In the data rows, the value 500 means zero.
Here is a table of points, one per row:
[566 420 453 415 527 627 497 440 480 381 466 529 479 517 434 610 493 547
 547 489 530 580 558 319 406 435 468 508 494 535 514 463 509 497 532]
[482 731 581 546 695 502 323 366 453 502 319 345 400 455 297 265 459 487
 583 450 377 404 566 542 269 954 377 489 434 524 624 296 382 441 372]
[594 480 576 551 308 237 432 535 545 705 522 518 584 356 586 541 534 534
 478 675 612 709 504 735 675 304 418 600 438 571 559 571 562 621 525]
[505 322 458 547 600 160 463 499 675 568 722 614 556 443 393 753 450 463
 501 477 438 616 704 394 509 372 345 623 522 601 463 637 601 662 542]
[309 506 526 475 678 257 545 601 473 504 533 438 393 487 312 530 549 687
 469 602 522 455 641 503 388 679 363 510 466 469 542 483 469 499 373]
[456 634 457 417 495 834 608 525 331 384 638 615 489 606 538 481 421 344
 501 440 528 342 529 280 449 371 551 435 600 383 473 545 482 347 495]
[552 489 438 579 454 159 426 416 581 773 505 598 523 514 473 570 300 446
 425 472 482 608 450 657 519 479 687 551 513 563 645 527 557 541 571]
[383 736 627 547 425 758 485 623 425 483 582 522 477 575 620 395 463 524
 394 443 690 430 414 501 542 425 550 480 517 383 470 508 426 371 507]
[558 584 457 412 625 572 537 379 535 319 399 482 489 494 496 303 449 491
 526 532 448 539 493 486 428 528 558 616 522 511 538 442 443 421 444]
[447 571 537 533 441 416 418 481 663 624 433 555 508 591 560 645 271 544
 455 389 510 506 371 497 546 575 773 511 393 537 565 486 459 492 538]
[443 582 354 533 650 743 385 440 446 292 526 553 421 666 474 454 396 519
 464 261 494 289 493 310 298 706 545 470 552 346 522 366 330 319 475]
[334 570 589 652 615 317 543 644 425 398 632 441 420 518 407 464 461 443
 399 508 428 289 590 406 373 671 383 417 492 369 464 529 466 431 440]
[534 522 480 539 532 512 384 382 481 500 405 549 534 471 401 464 417 521
 498 402 409 433 485 464 438 723 494 471 407 538 477 457 436 548 467]
[469 525 612 462 656 263 490 439 526 549 570 437 483 425 364 404 544 677
 494 627 577 567 717 595 281 760 283 500 454 503 585 487 450 554 318]
[481 309 416 600 436 594 501 542 592 602 447 480 545 603 642 549 544 442
 412 476 478 505 461 600 586 443 576 459 586 479 423 540 392 516 591]
[582 455 435 414 439 774 506 553 488 472 505 474 528 618 583 546 535 545
 428 490 668 450 427 504 569 369 636 441 519 439 425 437 535 554 542]
[301 418 527 676 630 295 554 719 490 388 763 545 501 650 410 546 496 524
 475 508 545 316 463 415 427 501 352 470 474 396 467 672 431 461 486]
[529 430 477 438 495 555 554 599 496 376 482 416 556 484 572 541 566 511
 557 608 528 453 459 550 581 327 444 519 437 481 456 502 565 470 600]
[481 509 471 468 357 675 480 617 371 340 543 527 458 621 602 650 591 482
 623 508 486 336 409 518 500 385 548 503 510 525 401 456 571 356 616]
[427 654 421 679 672 630 388 490 481 319 487 497 482 611 355 482 463 426
 526 341 428 253 540 455 341 714 485 483 496 451 494 386 334 389 460]
[447 488 547 503 402 557 525 649 449 633 617 546 499 530 546 638 601 522
 475 515 610 625 439 517 614 288 520 538 544 493 416 579 619 611 529]
[458 586 528 450 500 826 519 489 377 298 447 496 380 603 517 465 527 474
 555 486 448 246 446 503 423 523 633 414 587 417 425 348 496 378 569]
[375 443 510 506 662 374 598 535 492 576 724 565 424 518 388 557 528 508
 362 493 498 452 662 479 385 551 400 405 535 451 433 600 498 613 440]
[620 391 404 445 356 519 532 536 510 380 580 568 619 492 516 784 430 463
 636 465 572 564 531 290 599 250 510 565 560 595 520 489 636 574 593]
[370 470 640 516 434 418 477 488 528 623 311 462 419 416 583 360 594 406
 548 517 395 625 412 652 634 486 394 574 465 536 468 474 521 429 507]
[527 468 430 467 449 415 569 381 506 485 674 559 526 495 516 501 586 486
 525 451 396 636 512 363 619 400 431 518 532 492 494 624 525 567 447]
[593 163 526 447 384 145 546 613 650 671 502 612 632 390 677 593 524 480
 405 624 468 919 459 557 790 128 481 625 452 572 548 788 563 690 624]
[583 438 460 387 448 596 595 511 506 538 290 343 551 298 499 456 598 576
 577 625 591 606 482 591 551 486 481 493 472 470 477 472 456 627 519]
[563 496 484 458 432 429 647 438 575 642 275 397 563 384 514 414 550 499
 432 600 474 592 485 577 625 550 525 496 524 580 535 503 488 572 383]
[519 594 435 642 539 534 368 311 666 567 270 568 526 616 448 397 327 487
 472 386 460 345 343 613 553 643 819 481 529 521 496 351 411 331 500]
[561 565 578 423 558 710 548 407 537 351 582 518 514 430 563 339 428 537
 536 493 473 512 539 539 384 509 446 586 527 469 493 486 407 455 470]
[501 581 518 427 592 681 529 292 425 409 432 453 473 502 456 264 507 467
 566 464 376 402 484 457 463 677 534 447 472 441 396 431 424 473 486]
[544 520 491 481 390 481 540 559 397 600 440 463 350 473 588 382 556 569
 563 567 613 619 369 652 496 536 437 396 485 536 600 476 486 491 560]
[585 373 655 444 661  21 545 386 573 684 437 372 462 286 282 460 700 607
 536 732 449 661 806 637 389 815 193 550 401 655 677 419 524 718 280]
[584 526 525 396 461 578 627 545 380 487 422 360 504 325 556 409 610 524
 595 594 566 589 522 495 520 480 447 485 421 504 512 443 553 557 490]
[520 444 461 562 549 398 552 534 492 514 751 573 599 541 413 546 489 532
 354 427 492 406 710 317 415 548 449 451 562 473 458 549 522 544 355]
[558 408 510 440 439 584 557 575 436 297 487 474 569 406 568 640 486 444
 645 470 492 496 505 431 506 380 525 482 519 566 431 513 657 579 613]
[544 684 427 532 417 708 455 637 481 508 432 482 579 631 698 598 547 403
 458 548 596 332 402 546 549 396 700 479 579 547 500 434 456 392 453]
[475 475 471 514 269 639 472 522 389 408 672 654 466 641 553 643 518 305
 541 366 521 312 352 362 596 255 554 490 568 569 433 633 626 417 667]
[642 491 572 475 443 429 484 369 510 617 350 396 439 440 413 302 546 679
 515 519 574 667 448 641 454 642 443 444 403 485 598 376 488 581 404]
[551 464 489 495 507 568 362 453 515 332 536 494 551 434 509 499 503 454
 584 519 405 498 508 435 543 389 407 528 547 480 439 564 572 519 521]
[444 487 393 518 475 527 416 487 589 683 326 476 536 429 528 703 468 539
 443 413 474 723 432 537 684 427 658 529 549 528 470 566 583 446 627]
[504 501 554 492 403 483 520 493 560 718 462 533 491 514 648 356 477 382
 420 527 378 593 376 578 586 419 676 466 444 516 573 595 591 445 572]
Along one direction, these points spread out more than along any other. Take the direction at right angles to it along which they spread out most. Then take the direction at right angles to both along which they spread out most. Go by this last direction. How far along it is each point below, from 0 to 99? The average is 50, and the first point in the table lies past the average. One standard deviation of the points above along it is 16.
[642 491 572 475 443 429 484 369 510 617 350 396 439 440 413 302 546 679
 515 519 574 667 448 641 454 642 443 444 403 485 598 376 488 581 404] 26
[551 464 489 495 507 568 362 453 515 332 536 494 551 434 509 499 503 454
 584 519 405 498 508 435 543 389 407 528 547 480 439 564 572 519 521] 56
[444 487 393 518 475 527 416 487 589 683 326 476 536 429 528 703 468 539
 443 413 474 723 432 537 684 427 658 529 549 528 470 566 583 446 627] 35
[447 488 547 503 402 557 525 649 449 633 617 546 499 530 546 638 601 522
 475 515 610 625 439 517 614 288 520 538 544 493 416 579 619 611 529] 56
[594 480 576 551 308 237 432 535 545 705 522 518 584 356 586 541 534 534
 478 675 612 709 504 735 675 304 418 600 438 571 559 571 562 621 525] 41
[561 565 578 423 558 710 548 407 537 351 582 518 514 430 563 339 428 537
 536 493 473 512 539 539 384 509 446 586 527 469 493 486 407 455 470] 47
[443 582 354 533 650 743 385 440 446 292 526 553 421 666 474 454 396 519
 464 261 494 289 493 310 298 706 545 470 552 346 522 366 330 319 475] 57
[583 438 460 387 448 596 595 511 506 538 290 343 551 298 499 456 598 576
 577 625 591 606 482 591 551 486 481 493 472 470 477 472 456 627 519] 30
